Each named move below is a turn or a mirror, shown by a few rows before and after it. Which moves, in which order, take the first row of each later pair to the second? The first pair is answered.
Q220:
[-.04,.09,-.06,.23,-.23,-.18,-.12,.02,.16,.15,.12,-.14,.09,-.29,.09,.08]  ->  [.10,.00,-.17,.15,-.04,.00,.06,.24,.18,.17,.11,-.11,.05,.15,.15,.31]
[-.01,-.08,.05,-.01,-.05,-.04,.00,-.04,-.07,-.07,-.03,-.04,-.07,-.09,.07,-.06]  ->  [.03,-.10,.01,-.03,.02,.02,.08,.03,-.07,-.08,-.04,-.04,-.06,.06,.07,.02]
[.04,-.16,-.06,.13,.31,-.21,.09,.06,.00,.00,-.15,.05,.02,.16,.12,-.01]  ->  [-.05,-.12,.01,.19,.17,-.31,-.04,-.08,-.02,-.02,-.15,.02,.05,-.13,.09,-.19]
Q625:
[.14,.04,-.08,-.02,-.15,-.05,.14,.01,.19,-.10,.03,.03,.21,-.01,-.02,.18]  ->  [.10,.08,-.05,-.13,-.15,.01,.13,-.05,.20,-.14,.02,.06,.17,.00,-.07,.13]
[.01,.05,.10,.12,-.08,-.11,.04,.40,.14,.09,.02,-.24,.00,.06,.27,.24]  ->  [-.27,.17,.29,-.20,-.19,.11,.00,.15,.24,.02,-.02,-.16,-.05,-.05,.04,.19]
[-.05,.07,-.15,.04,.03,.23,.05,.04,.06,.08,.07,-.07,.00,.25,-.04,.21]  ->  [-.08,.08,-.13,-.03,.01,.27,.04,-.01,.06,.07,.04,-.04,-.03,.24,-.08,.19]
[-.15,.09,.05,-.09,-.07,.05,.02,-.07,.14,.02,.02,-.10,.07,.00,-.09,.12]  ->  [.03,.05,-.02,-.23,.04,.05,.07,.03,-.02,-.12,.00,-.05,.03,.14,-.10,-.06]
Q888:
[-.06,-.02,.41,-.07,.27,-.04,.00,.04,.16,-.22,-.06,-.16,-.06,.21,.19,.32]  ->  [-.03,.05,.29,.04,.12,-.07,.00,.11,.25,-.12,.06,-.19,.06,.18,.21,.47]
[-.02,.08,.05,-.10,-.04,.01,-.08,-.05,.00,-.08,.01,.00,.10,-.04,-.09,-.15]  ->  [-.03,.11,.02,-.14,-.06,.05,-.07,-.02,.04,-.07,.03,.00,.11,-.01,-.11,-.10]
[.12,.00,.17,.02,-.15,-.02,-.03,.19,.00,-.29,.04,-.16,.04,-.06,.05,-.10]  ->  [.10,.01,.20,-.06,-.12,.05,-.01,.17,.00,-.31,.03,-.13,.00,.00,.04,-.10]
Q820:
[.16,-.26,-.06,.23,.20,-.04,.07,.16,-.15,-.03,-.05,-.05,.05,.11,.22,.05]  ->  [.16,-.20,-.11,.03,.24,.10,.14,.13,-.16,-.04,-.08,.05,.03,.25,.09,.11]
[.00,.08,-.08,-.13,-.10,.01,-.04,-.11,-.12,-.07,.02,.04,.02,-.14,-.03,-.17]  ->  [-.01,.04,-.04,.16,-.14,-.09,-.08,-.02,.03,.05,.07,-.09,.08,-.16,.12,.03]
[-.02,.05,-.03,-.10,-.24,.01,-.07,.09,.19,-.07,.24,-.11,.19,-.02,.02,.03]  ->  [-.01,.06,-.04,-.21,-.23,.06,-.04,.06,.16,-.09,.24,-.06,.16,.02,-.03,.02]
[.06,-.15,.19,-.07,.10,-.14,.01,.03,-.29,-.15,-.04,.00,-.17,.05,.12,-.31]  ->  [.01,-.18,.19,.26,.08,-.17,.03,.17,-.05,.07,.03,-.13,-.11,.11,.27,.06]
Q182:
[-.09,.13,-.25,-.04,-.08,-.09,.05,-.20,-.08,.30,-.07,.16,.12,-.31,-.10,-.05]  ->  [-.02,.13,-.36,-.12,.00,-.03,.15,-.14,-.12,.30,-.12,.22,.12,-.12,-.13,.00]
[-.06,.14,-.04,-.05,-.19,-.01,-.04,-.09,.10,-.09,.10,.01,.05,-.16,-.06,-.02]  ->  [.03,.09,-.14,-.19,-.03,.12,.09,.01,.04,-.05,.03,.08,-.01,.09,-.09,.07]
[.47,.02,.26,-.04,-.08,-.15,-.11,.08,-.26,-.62,.11,-.22,-.11,.07,.09,-.46]  ->  [.48,-.06,.26,-.16,.17,.00,.01,.10,-.28,-.57,-.05,-.12,-.23,.30,.05,-.37]
[-.08,.09,-.15,-.21,-.23,.04,.06,.03,.12,.29,.01,.11,.09,-.10,-.05,.20]  ->  [-.16,.03,-.06,-.22,-.11,.12,.09,-.02,.12,.33,-.10,.13,.00,-.08,-.06,.21]
Now pairs of rows:
Between the rows of a pair lie two moves.
[.24,-.12,.51,.24,.08,.05,-.29,.01,.13,-.12,-.14,-.17,-.07,-.06,.22,.44]  ->  [.38,-.14,.52,-.07,.20,.15,-.26,.03,-.07,-.36,-.18,-.07,-.15,.10,.11,.19] : Q625, Q625
[-.09,-.02,.08,-.05,-.08,.02,.01,-.02,.15,-.01,.17,-.03,.09,-.02,.00,.14]  ->  [-.13,-.06,.12,-.08,.01,.07,.02,-.04,.16,.01,.09,-.02,.04,.02,.00,.15] : Q182, Q182
[.03,.03,-.10,.13,.06,-.02,.04,.10,.05,.08,.00,-.06,.05,.07,.05,.07]  ->  [.04,.01,-.11,.04,.13,.04,.08,.07,.01,.07,-.05,.00,.00,.15,.02,.02] : Q888, Q820
[-.27,-.03,.12,.06,.00,.13,.01,-.07,.34,.30,-.08,.01,-.05,.01,.05,.42]  ->  [-.17,.18,.03,-.28,-.31,.02,-.11,-.26,.03,-.05,.06,.06,.06,-.32,-.18,-.15] : Q820, Q182
[.34,-.13,.10,-.06,.23,-.11,-.03,.16,-.33,-.39,-.02,-.05,-.13,.22,.12,-.40]  ->  [.31,-.12,.10,-.08,.19,-.15,-.06,.09,-.37,-.42,.00,-.03,-.13,.10,.11,-.47] : Q220, Q182
[.05,-.03,.15,-.01,.15,.04,-.06,-.03,-.06,.01,-.11,.12,-.12,.15,.04,-.07]  ->  [.09,.02,.08,.24,-.03,-.14,-.13,.03,-.02,.08,.01,.03,.02,-.01,.12,.00] : Q625, Q182
[-.15,-.26,-.26,.16,.14,.20,.19,.18,-.15,.24,-.19,.22,-.22,.25,.06,.31]  ->  [-.44,-.29,.22,.30,.06,.06,-.10,-.10,-.07,.09,-.26,.09,-.33,-.23,.07,-.02] : Q182, Q888
[.12,-.19,-.16,.11,.06,-.06,.04,.00,-.26,-.14,-.12,.07,-.07,-.07,.10,-.26]  ->  [.05,-.16,-.25,-.01,.13,.16,.22,.10,-.07,.03,-.12,.11,-.06,.23,.05,.15] : Q820, Q820
[.02,.01,-.07,-.18,.07,.26,.16,.17,.08,.05,.03,.05,.06,.41,-.07,.27]  ->  [-.24,.18,-.03,-.14,-.26,.16,.03,-.04,.23,.15,.14,.01,.20,.00,-.16,.25] : Q888, Q625
